Turns, then the turns between two rows, first turn first; the first pair answered
turn Z:
[-2.96 -0.33 -1.98  2.74  2.09  2.22 -1.19  0.32  0.99 -7.60 -0.26] -> [-2.47 -0.79 -2.94 -0.55  1.38 -0.11 -3.04 -2.40  1.76 -6.85  0.67]
[ 1.43 -1.37  0.61  2.47  0.48 -0.85  0.21 -0.18  2.24  2.69 -2.01] -> [ 1.43 -1.43  0.15  1.83  0.26 -1.78 -0.36 -1.18  2.54  2.73 -2.00]
[ 2.11 -3.03 -1.26  0.12  0.99 -1.25 -2.58  0.18  3.97  3.14  0.63] -> [ 2.50 -2.98 -1.02 -1.71 -0.83 -2.27 -1.99  0.88  1.88  3.90  0.43]
turn G:
[-0.12  1.54  1.00 -2.47  0.17  2.71  0.64 -0.34  0.67  3.44  1.63] -> [-0.77  2.10  0.38 -3.67  1.55  2.46  0.70 -0.73 -1.06 -0.43  1.10]
[ 2.11 -0.53 -0.92  1.70  0.05 -2.45  0.45 -2.55  1.97 -1.36 -1.61] -> [ 1.59 -0.84  0.55  2.56 -0.42 -1.54  1.62 -1.59  3.23  1.89 -1.14]
[ 2.59 -3.15 -0.53  3.34 -0.42 -3.53  1.49 -0.01  2.71  2.81 -1.42] -> [-0.16 -0.79  0.79  3.50  2.20 -0.20  3.47  1.28  1.72  5.29 -0.72]
[-0.68  3.88  0.32 -0.20  1.19  0.41  1.07  2.01  0.03 -3.77 -3.24] -> [ 1.88  1.40 -0.25  0.30 -1.04 -1.46 -0.33  1.22  1.22 -4.52 -3.78]
turn J:
[ 1.53  0.53 -0.06 -2.89 -2.85 -3.11  1.24  1.17 -1.45  3.01 -0.51] -> [ 2.32 -1.56 -0.25 -1.91 -3.84 -2.67 -0.74  0.66  0.28  1.96  0.45]
[-0.21  4.61 -0.30 -0.10  3.70  0.98  2.58 -1.39 -1.41 -1.29 -3.41] -> [ 1.42  4.01 -0.15 -2.00  2.03 -1.15  2.33 -2.55 -1.25  0.95 -2.95]
[-3.16 -1.22 -0.10  1.93  0.29  5.26 -1.75  1.86 -1.28 -6.42  0.32] -> [-4.05  2.31  0.33  0.78  2.52  4.39  0.92  2.36 -4.04 -4.23 -1.17]
[-2.00  2.36 -1.60 -1.72  2.97 -1.14  3.79 -1.22 -3.51  2.47 -3.19] -> [ 0.06  0.54 -1.16 -3.35  0.21 -3.19  2.59 -2.84 -1.66  4.74 -2.57]
turn N:
[ 0.15  3.37  0.84  0.94  3.91 -2.02  3.58 -1.70  0.65  5.55 -3.41] -> [ 3.62  0.76  1.26  0.60 -0.89 -3.49  4.50  1.43 -2.90  4.30 -2.79]
[-0.06  1.08 -0.39 -2.67 -0.91  0.08 -0.71  0.04 -0.87  1.28  0.78] -> [-0.13  1.17 -0.45 -2.58 -0.33  0.65 -0.42 -0.13 -0.77  1.51  0.16]
[ 1.01  0.31 -1.27 -0.48 -0.49 -3.41 -2.31 -0.64 -1.43 -1.85  1.60] -> [-0.14  0.57 -1.36 -0.62  1.16 -2.86 -2.31 -1.53 -0.20 -1.69  1.39]
Now pairs of rows:
Each pair is 2 to 3 turns apart.
[-0.22 -2.21  1.04  0.88  0.65  2.51 -0.94 -0.79  6.18 -1.76  0.10] -> [-0.35 -0.94 -0.18 -2.48  1.09  0.38 -1.94 -2.94  4.48 -3.68  0.19] -> J G Z
[-1.57  2.77 -0.85  1.01  4.06 -1.53  1.55 -1.50 -0.35 -1.08 -3.36] -> [-0.08  1.55 -0.51  2.59  2.98 -1.03  2.39 -0.71 -0.91 -2.60 -4.27] -> N Z
[-2.11  3.66  1.84 -1.26  4.30  2.06  2.30  0.87 -1.46  1.10 -1.80] -> [ 2.09 -1.48  1.35 -3.40 -1.59 -1.94 -2.48 -1.45  3.41  4.49  0.18] -> J J J
[ 2.76 -2.79 -0.12 -2.38 -4.50 -3.85  0.11  0.72  0.17  3.49  0.47] -> [-0.79 -0.06  2.38  0.21 -0.97  1.54  2.96  4.51 -0.07  5.72  0.67] -> G Z
[-1.89  2.96  0.87  0.12  2.42 -1.71  0.45 -5.56  2.23  3.99 -0.41] -> [-1.16  0.30  0.44  1.61  0.63 -1.61 -2.75 -5.86  4.92  2.74  0.40] -> J J
[-0.60  1.34  0.40  1.56  2.85 -2.45  2.36 -2.75  4.49  8.02 -2.60] -> [-1.89  2.93  0.05 -1.39  3.79 -3.03  2.31 -3.67  2.47  7.19 -1.95] -> G J
[-2.47  1.95  0.88  2.11  2.87  3.04  2.77 -0.06  0.86  0.85 -1.70] -> [-2.29  1.76  0.30  0.06  2.57  0.92  2.36 -1.62  1.97  3.03 -1.96] -> J Z
[ 2.44 -0.11 -0.73 -1.44 -4.40 -1.97  0.68 -0.08 -0.22 -1.92  0.71] -> [ 0.45  0.12  0.92  2.93 -2.67  1.90  2.32  1.98  2.92  0.67  0.42] -> G Z Z
[ 1.33 -2.22 -1.32  3.53 -2.18 -0.31  0.66  0.98  0.33 -4.35 -1.08] -> [ 1.72 -2.31 -0.66  4.70 -2.73 -0.51  1.79  1.68  0.64 -2.74 -1.42] -> J G
[ 2.80 -1.56 -0.96 -1.66 -2.57 -2.80 -1.88 -0.90 -1.86  3.46  0.65] -> [-0.36  2.15 -1.89 -3.16  1.54 -0.74 -0.17  0.07 -5.21  0.02  0.60] -> G G G
[ 3.84 -2.88  1.82  3.39 -3.36  4.56  2.04  4.00 -1.18  0.33  1.16] -> [ 2.18 -0.42  0.99  2.42 -0.53  5.52  3.01  4.36 -3.91 -2.19  0.65] -> J G
[ 2.09 -1.62 -0.09 -2.78 -3.53 -1.99 -0.87  0.43 -2.23  0.67  0.18] -> [-0.79  0.66  0.99 -2.91 -1.30  0.76  0.99  1.95 -3.07  3.05  1.27] -> G G
[-0.72  2.92 -0.10  0.48  4.37  1.16  2.88  2.11 -4.83 -5.30 -0.78] -> [-0.95  3.81  0.63  0.94  5.19  0.36  4.51  0.81 -3.99 -2.20 -2.02] -> J Z
[ 2.03 -0.40  0.50  3.30 -1.28 -3.48  1.36 -0.60  1.12  1.59 -1.61] -> [-0.64  2.30  0.60  0.70  1.31 -2.30  3.26 -0.20 -0.64  3.55 -0.67] -> G G J
[-1.61  1.43  0.91  0.00 -0.26  0.02  1.09  0.46  1.27  1.55  2.02] -> [ 0.44  0.31 -0.20 -0.04 -1.48 -1.97 -0.38 -0.91  2.02 -2.06  1.32] -> G G G
[-3.41  0.99 -2.96  2.85  5.87  0.46  2.77 -0.69  0.44 -5.54 -2.93] -> [-0.32 -3.91 -1.93  1.67  0.19 -3.35 -0.80 -3.56  7.59  3.56 -1.72] -> Z G G
[ 1.45 -0.03 -2.38 -2.13 -1.55 -4.62  0.43 -0.68 -0.43  0.26 -2.49] -> [-0.17  0.33 -1.52  3.57  1.15 -0.17  2.26  1.62  1.32 -1.93 -3.50] -> Z Z Z
[-1.98 -1.74 -0.95  1.96  0.92  2.86 -2.58 -1.42  3.65 -3.25  1.26] -> [-0.31 -1.71 -2.12 -1.43  0.31 -1.15 -3.28 -3.52  1.01 -4.23  0.43] -> J G Z
[ 0.09 -2.84 -0.36  0.72 -5.32 -1.70 -1.83  1.35  3.77  1.80  4.51] -> [-3.55  2.14 -0.01  3.05  0.31  3.17  2.06  4.28 -0.30 -2.85  2.93] -> J J J
[-4.00  3.94 -1.46  0.43  6.73  1.50  0.41 -2.58  0.78 -3.88 -1.13] -> [-0.19  2.26 -1.93 -6.81  0.54 -4.06 -1.72 -4.45 -1.82 -0.95  0.78] -> Z Z J
[-0.15  0.25 -3.10 -5.54 -0.41 -1.67 -4.47 -5.03 -2.05 -0.28  1.70] -> [ 2.24  0.00 -1.33 -4.99 -4.08 -2.44 -1.76 -1.01 -5.60  2.04  1.34] -> Z G
[ 4.35 -1.23  1.03  4.25 -2.39 -0.15 -1.76 -0.42  1.18 -0.34 -2.46] -> [-0.96  2.33  1.30  2.92  2.97  4.03 -1.36 -1.73  2.39  1.15 -0.75] -> G G Z
[ 1.37 -0.64 -0.41  2.29 -2.19 -1.57  1.31  1.39  1.10  4.16 -2.07] -> [-2.48  1.45 -1.05  2.75  2.35  1.25  0.71 -0.14  3.09  2.41 -1.36] -> Z G Z
[ 1.62 -0.20  1.79  2.88 -2.80  1.72  3.33  4.19 -0.65  3.22  0.08] -> [-1.48  2.14 -0.05  3.10  3.11  3.02  3.63  2.56 -0.72 -2.02 -0.89] -> Z J G
[-0.35  0.15  3.62 -2.35 -0.61  0.78  0.09  2.52 -5.03  2.86  0.71] -> [ 1.82 -2.66  3.25 -2.33 -2.60 -0.14 -2.74  1.82 -2.48  3.23  1.80] -> J J
[-1.38 -1.36 -2.04 -0.20  1.18 -0.80 -4.60 -2.79  3.13 -2.71  1.38] -> [-0.38 -2.38 -1.70  1.98  0.60 -0.96 -4.32 -2.41  3.70 -2.67  0.78] -> J G
[-3.43  0.27 -0.94  2.29 -0.33  0.42 -2.08 -2.15  5.35  1.16  0.68] -> [-5.00  3.28 -0.95 -2.40  0.67  0.48 -1.37 -2.25  1.16  2.00  2.31] -> Z G G
[-2.50  0.84  1.03  0.16  5.10  4.31 -0.34  0.10 -1.85 -5.09  1.95] -> [ 1.69 -4.19  3.28  3.09 -1.06  2.48 -1.31  0.41  4.35  3.81  2.35] -> G G G
[-2.36 -5.24  1.23  5.56 -3.07  1.12 -2.17  1.62  4.09  0.87 -0.60] -> [-6.38  1.27 -0.47  3.41  3.21  3.42  1.53  2.29 -2.32 -4.10 -1.93] -> G J G
[-0.12  0.82 -0.06  2.40  0.28  5.40  0.61  3.20 -4.59 -3.00  1.09] -> [ 5.35 -2.09 -1.48  0.98 -3.93 -1.87 -0.51  0.68 -4.00 -2.37 -0.95] -> J G G
[-2.57  3.04 -1.72 -3.82  3.98 -1.65  1.28 -4.65 -1.28  0.10 -1.72] -> [ 0.61 -0.33 -2.62 -3.33  0.67 -4.14 -1.84 -6.09  1.74 -1.87 -1.53] -> G J
[ 0.88 -3.74 -0.65  2.76 -1.53  2.56 -1.48  1.96  0.07 -3.80  2.57] -> [ 1.01 -4.28 -2.18 -0.24 -2.13  0.47 -2.98 -0.19  0.86 -3.42  3.24] -> Z Z
[-3.59  4.34  0.33  1.65  5.00  3.37  3.25  1.16 -2.71  1.96 -1.45] -> [-2.12  3.02 -0.10 -1.86  3.52 -1.35  1.08 -4.20  1.53  6.85 -0.26] -> Z J J
[ 1.28 -0.59 -0.56 -1.08 -2.16  1.67 -1.64  2.86 -3.90 -5.45  0.45] -> [ 2.77 -3.07  0.99  2.06 -4.20  2.26 -1.77  3.57 -0.30 -1.47  0.41] -> G J G
